Each row is where one point has got to under a steady rotation. How many ticks took it there?
The counts run from 0 to 450.
[131 113 132 112  83 165  88  96 122  85 134 144 116 134 124 146] : 265
[125 115 168  99  65 141 122 133 138 123 105 135 140 179 145 157] : 296
[143  89 101 150 114 145 162 126 110 161  87 165 137  90 149 111] : 115
[ 92 145  98 117  78 128  93 159 150 139 111 109 158  98 159 157] : 187
[141 156 132  41  75 134 133 135 145 140 130 115 145 127 150 119] : 409
[149 130  79 149  98 108 123 142 112 116 111 183 129  90 132  97] : 146
[101 126 131  86  87 163 137 119 114 124  90 165 140 113 121 103] : 136
[144 142 110 105  96 128 111 143 178  83  95  99  99 130 176 127] : 399
[197 141 105 100 121 151 155 122 160 126 136 132  95 113 142  87] : 10
[148  96  98 160 102 135 152 120  91 134 123 171 122  90 142 102] : 118
[116 132 114  45  75 111 105 119 123 119 129 100 141  97 129 126] : 406
[145 123 108 138  97 148 119 117 167 111  78 106  82 142 166 109] : 370
[141 120 123 143  99 161 165 104 100  90 116 175  97 125 146  95] : 122
[100  81 114 153 108 142 147 117 124 107 102 132 129  99 170 156] : 101
[117 151 130 133  98 161 115 146 155  82  72 149 121 126 160 131] : 155
[144 153 137 101 107 139 130 128 136  83 133 103 102 138 179 143] : 425
[129 111 162  89  71 141 119 139 140 129  98 138 144 168 152 169] : 297
[ 84  91 113 134  66 138 115  89 102 119 110 107 101 118 127 109] : 348
[147 125 137  61 106 153 139 148 144 126 125 120 157 128 166 155] : 54
[170 136 135 105  98 127 171 127 111 105 177 157 116 123 160 135] : 65
[137  90 125 138  73 104  95 113 102  81 134 139 137 137 146 150] : 290
[123 112  88 137 106 127  97 122 157 100  76 104 101 116 165 114] : 372
[ 76 111 132 124  45 111 124 118  94 121 128 112 132 151 152 147] : 320
[ 93  79 119 137  98 151 149 105  93 113 115 135 138  97 151 138] : 104
[135 157 143  86  98 142 128 127 158  86 132  98 114 128 185 162] : 426
[172 159 112  70  96 127 145 165 164 149 125 119 136 127 146 121] : 412
[153  93 115 123  81  94 127 158 108 165 109 137 177 137 145 152] : 302
[101 156 112 128  88 140 101 172 165 115 100 121 149 116 182 155] : 185
[154 108  89  98 105 131 125 113 116 165 152 116 115  79 144  99] : 4
[150 105  90 115 109 129 107 117 135  78 138 102  99  85 161 117] : 17
[ 94 134  96 102  73 124  92 146 116 116 107 139 164  80 142 116] : 161
[127 111 131  79  97 135 120 112 106  56 156 117 138 105 146 146] : 48
[131 162 123 137  87 155 136 138 133  73  83 166 110 129 158 116] : 153
[115 110 115  88  86 118 123 121 105 133 149  92 150  85 151 152] : 433
[134 112 151  97  86 176  91 114 140 103 111 139 135 165 129 159] : 267
[102 187 133 133  79 149 119 134 127  92 135 151 106 130 158 125] : 180
[137  97 127 127 102 198  80 121 172 135 109 126 128 127 146 162] : 241
[126 129 112  63  85 128 157 122 110 147 168 109 137 112 150 138] : 436
[145  92 113 122 101 162  78 119 159 156 114 119 142  91 133 156] : 244
[146 136 120 148 101 165 156 107 113  87 109 181  96 134 153 110] : 123
[151 112 138  74 109 141 151 156 146 129 114 123 170 130 169 161] : 55
[167 169  99 136  96 129 129 166 148 147  96 166 147 106 163 122] : 170
[178 133 133  89 112 162 175 134 129 163 144 120 130 120 181 139] : 440
[127 135 136 132  76 177  93  98 126 104 145 131  94 117 126 144] : 236
[202 143 130  79 113 134 158 129 134  99 153 146 116 119 149 118] : 37
[101 129 113 125 102 149  98 153 149  91  80 150 144 105 161 131] : 157
[194 117 107 131 124 118 159 143 131 133 155 112 116 100 185 155] : 444
[185 143 124 140  95 170 124 129 150 172 150 155 102 126 152 140] : 225
[129 131 135  59  88 171 107 101 134  86 123 104 112 116 132 120] : 22
[177 125  90  90 110 127 133 144 164 154  87 121 133 124 146  96] : 385
[207 147 135  97 112 137 148 134 144  92 148 138 109 134 168 136] : 39
[206 104 107 155 109 142  86 124 157 113 119 151 111 112 143 140] : 257
[141 160  77 157  80 108 111 154 110 109 134 158 127  88 154 118] : 175
[202 125 132 120  96 169 111 115 149 148 135 161 118 141 122 130] : 253
[ 95 148  99 111  81 118 103 158 130 142 119 126 158  84 159 152] : 188
[182 123  68 117  92  88 116 138 130 134 119 127 107 102 143  95] : 389
[101 173 135 129  81 156 109 150 164 100 113 133 130 132 178 152] : 183
[ 97  94 130 104  85 171 149  98  89 114 113 149 125 108 130 122] : 106
[152  99  75 124 124 128 100 114 146  79 132 105 106  87 165 111] : 16
[119 138 116  71  70 152 116 102 125 131 106 109 106 120 128  82] : 379
[142 111 138 143 118 132 163 149 132  84 128 135 122 127 195 175] : 70
[124 111 154 115  84 194 103 104 162 124 124 123 112 138 142 152] : 239
[119  85 122 152 119 154 148 129 120 101 105 125 118 104 175 160] : 100
[135 113 136  94 109 159 175 139 119 154 115 137 160 122 179 160] : 83
[117 115 158  83  88 169 175 121 110 142 123 137 154 134 158 152] : 81
[163 155  97 166  97 131 111 153 154 160 135 142 117 105 168 138] : 200
[163 104 109  92 106 109 146 155 108 139 151 132 165  95 153 156] : 59
[129 133 139 123  76 197  98  97 143 105 146 133  95 133 134 144] : 237
[120  97 134 131  62 104  93 120  96  79 127 137 139 141 132 147] : 291
[161 106  95 131  82 105 127 124 129 175 100 126 111 118 136  78] : 360
[133 153 125  50  64 124 115 132 126 129 136 120 138 124 134 114] : 408
[152 145 132 162  87 135 148  96 134 136 109 134  77 173 159 113] : 339
[142 100 137 104 108 192 177 130 124 158  93 161 146 135 155 131] : 111
[ 95 106 158  90  80 159 163 114  98 105 142 135 146 108 157 161] : 78
[132 121 137  55  97 167 125 108 147  91 121 106 112 129 149 127] : 23
[ 95  93 111 153  73  97 114 119  99 107 119 119 122 138 156 152] : 318
[117 120  97  72  99 102 103 135 124 100 123  86 131  91 150 115] : 404
[139  99 123 171  76  97 134 127 130 114 104 124 115 153 173 158] : 315
[104 105 147 104  94 193 172 114 113 150  97 153 143 136 136 130] : 109
[114  99  97 158  85 118 120 106 133 123  90  97  98 137 176 132] : 344
[151 138 123 151  76 133 165 110 116 136 130 130  83 166 150 122] : 338
[121 162 110 153  77 135 114 109 115 114 166 137  95 105 153 147] : 206
[172 142 136 129  72 111 150 128 116 140 138 153 102 182 148 137] : 309
[106 117  95  91  94 107 103 134 132 108 111  92 131  99 152 135] : 403
[144  94 123 125 124 154 171 138 113 168 111 133 155 111 172 155] : 85
[163 151 121 119  82 179 120 120 126 177 168 148 110 122 133 128] : 223
[106 109 145 123  60 117 102 124  95  82 125 141 130 148 131 156] : 292
[163 146  91 101 100  92 143 119 109  91 167 112 106 105 150 120] : 420
[158  87 133  96  85 146  99 154 160 140  98 135 158 137 140 166] : 271
[165 165 110 117  96 139 128 174 146 148 104 176 143 125 158 119] : 169
[138 129 149 126  91 201  90  94 146 117 138 131 107 126 145 150] : 238
[147 104 140  98 100 152  96 134 156 134  85 134 155 141 136 165] : 270
[194 130  95 110 132 134 123 130 163  95 106 110  97 101 177 129] : 13
[189 116  91 123 120 126 115 133 169  90 110 111  96 105 167 124] : 14
[ 95 110 139 107  79 178 157  99  97 136 118 154 137 118 146 114] : 107
[135 109 111 173  86 138 145 123 149 119  83 111  88 146 175 127] : 342
[136  94  97 137  80 100 148 132 106 185 109 125 118 129 153 134] : 331
[205 118 138 135  98 130 118 141 142 116 109 169 124 171 157 145] : 283
[203 143 120  67  93 140 152 119 120 112 164 143 123 113 133 116] : 36
[174 124  77 115  95 100 116 126 123 122 128 127 106  87 132  85] : 390
[116 119 113 119  78 154 102 124 115 184 166 131 132  96 135 140] : 219
[106 105  92 125  87 130  99 113 135 116  86  97 102  97 154 112] : 374
[176 129  95 100 110  94 145 170 152 132 134 107 128 104 179 125] : 415
[161 125 140 135 121 144 162 137 151  90 135 145 126 130 194 162] : 69
[155 127  99  72  91 139 136 104 129 147 150 122 111 100 130  89] : 6
[103 104  96  95  80 129  89 109 121 118 103 102 115 103 128  90] : 376
[152  75 106 114  90 157  77 123 135 160 131 127 142  86 137 145] : 245
[183 121 120 116 113 134 170 149 150 149 149 116 131 114 180 154] : 442
[165 102  91 137 118 105 156 133 116 119 163 112 115  92 173 148] : 446
[176 114  99 169 107 153 104 120 151 149 146 122  91 115 150 149] : 229
[146 144 122 100  94 128 115 143 175  79 100  99  97 138 184 113] : 398
[107  92 107 150  85 123 109 118 127 121  93 102  90 120 160 127] : 345
[171 144 145 118  97 135 175 125 108  91 161 154 125 127 165 145] : 66
[141 166 140  89  89 137 143 126 139  81 147 113  98 136 168 128] : 424
[184 137 120 155 102 176 125 142 168 165 141 142 101 118 148 150] : 226
[ 99 141 116 133  83 134 101 168 147 128 108 127 144 113 164 158] : 186
[150 120 121 127  91 129 154 107  97  90 186 116 101  96 164 132] : 449
[173 124 115 105  92 108 169 133  87 124 172 149 141 103 143 141] : 62
[159  99 104  86 113 106 153 158 124 142 128 126 170 108 169 153] : 58
[159 154 115 106 103 134 110 125 159  85 101 111  89 143 171 115] : 397
[124 170 121 101  65 150 132 154 124 168 147 149 136 122 136 123] : 194
[109 186 133 125  86 151 119 143 170  90 125 144 116 132 179 142] : 182
[137 103 126 127  92 124 142 151 132 189  80 121 131 150 160 139] : 328
[151 155  84 174  92 129 118 149 129 139 156 136 112  96 162 146] : 202
[111 107 104  95 103 117  95 141 152  95  96  88 133  88 164 138] : 402
[141 103 128 110 107 157 175 148 133 159 112 141 164 119 173 171] : 84
[102 109 160  84  78 157 160 117 106 120 145 130 138 133 155 159] : 79
[112 161 117 146  75 158  97 113 117 105 175 131 102 120 156 141] : 207
[118 110 148 104  58 123  98 113 107  86 127 141 135 154 132 149] : 293
[160 163  96 136 100 121 122 174 140 146 105 166 149 112 165 128] : 171
[133 133 122 166  93 135 144 118 150 130  93 119  78 163 179 122] : 341
[150  79 103 106  88 155  83 126 125 171 126 139 145  87 126 137] : 246
[134 123 123  91  78 156 150 119 144 185  87 104 103 156 138 102] : 354
[136 132 126  59 101 173 128 119 150 102 108 111 127 124 149 133] : 24
[154 131  86 128  76 116 148  96 113 145 126 143  97 121 124  79] : 363
[174 124 116 120 125 117 131 142 159  69 121 120 125 109 176 143] : 42
[116 170 112  85  82 151 137 143 121 138 124 167 158 121 139  99] : 165
[151 105  91 134  96 132 148 139 153 179  69 115 117 123 163 100] : 357
[104 112 104 121  87 153 101 133 136 171 147 123 134  89 153 153] : 217
[143  98 146 108  90 119 125 155 146 152  90 131 165 159 151 164] : 299
[110  96 133 129  99 116 140 136 103  81 139 112 143  94 182 171] : 74
[119 121 112  79  80 120 135 125 106 133 170 102 145  97 159 149] : 434
[110 126 101  65  83 115  97 135 117 118 126  94 144  92 141 114] : 405
[157 139  79 152  89 121 120 125  98  99 120 184 123  91 144  96] : 147
[172 122  78 104 105 112 116 151 152 142  97 121 123 102 155 113] : 387
[111 168 118  90  66 155 121 145 108 141 114 163 146 108 113 105] : 164
[147 106 125 169  86 101 134 142 131 114 100 131 116 166 190 152] : 314
[164 125  80 147 115 139 147 164 138 142  67 174 141 102 143 106] : 143
[128  94 118 155 108 151 155 120 135  92  99 143 115 113 193 162] : 99
[148 138 131  79  90 148 163 122 125 146 163 123 132 133 153 141] : 438
[111 109 105 133  87 142  87 138 145 173 135 104 145  92 160 167] : 216
[158 113 129  77 109 132 144 157 140 142 119 116 173 117 175 163] : 56
[170  94 101 157 117 135 162 131 104 146 105 157 135  84 142 120] : 116
[132 119 150  98  73 175  91 113 124  98 118 143 126 147 135 155] : 266
[ 97 156 109  91  66 139 115 141 101 134 120 155 166  95 130 108] : 163
[113 131 121 136 101 139 119 162 156  87  73 147 135 104 176 130] : 156
[180 114  64 120 113  96 116 138 138 137 115 125 129 101 147  96] : 388
[108 164 139 137  79 179 114 119 155 119 140 123 110 131 161 165] : 210
[153  86 106 137 125 143 174 145 130 171  87 156 140 103 159 126] : 114
[176 104 120 160  97 104 103 147 131  96 104 142 147 154 157 159] : 286
[125 124 162  90  51 147 111 130 120 107 114 135 141 168 128 150] : 295
[139 162 127 124  87 150 123 123 124  73 109 176  99 123 143 105] : 151
[140 122 132 124  95 141 153  94 100  79 173 116  96 124 162 143] : 450
[115  88 128 163  77  91 117 123 106 108 105 114 123 141 168 154] : 317
[133 134 128 111 104 176 151 138 144 151  80 184 136 127 140 100] : 139
[162  73 118 107 103 136  82 149 135 141  89 133 162 116 129 155] : 272
[113 166 132 134  73 175 102 110 135 114 155 128 109 130 160 156] : 209
[134 171  87 146  79 106 114 138 101  99 152 166 135  90 147 118] : 176
[ 86 140 111  94  71 137 106 150 117 119 121 162 159  93 128 111] : 162
[151 157 114 103  95 129 131 118 158  70 110 123  97 142 147  98] : 396
[109 166 122  92  65 148 106 135 113 158 162 143 138 111 130 134] : 192
[120 133 115  63  79 158 119 116 133 144 103 115 117 127 121  87] : 380
[157 103 121 116  59  87 131 127  86 153 140 157 147 152 138 127] : 305
[132 156 135 148  83 159 129 140 133  72 103 167 111 125 150 109] : 152
[136 171 126  89  76 158 134 162 119 150 113 172 146 133 135 109] : 166
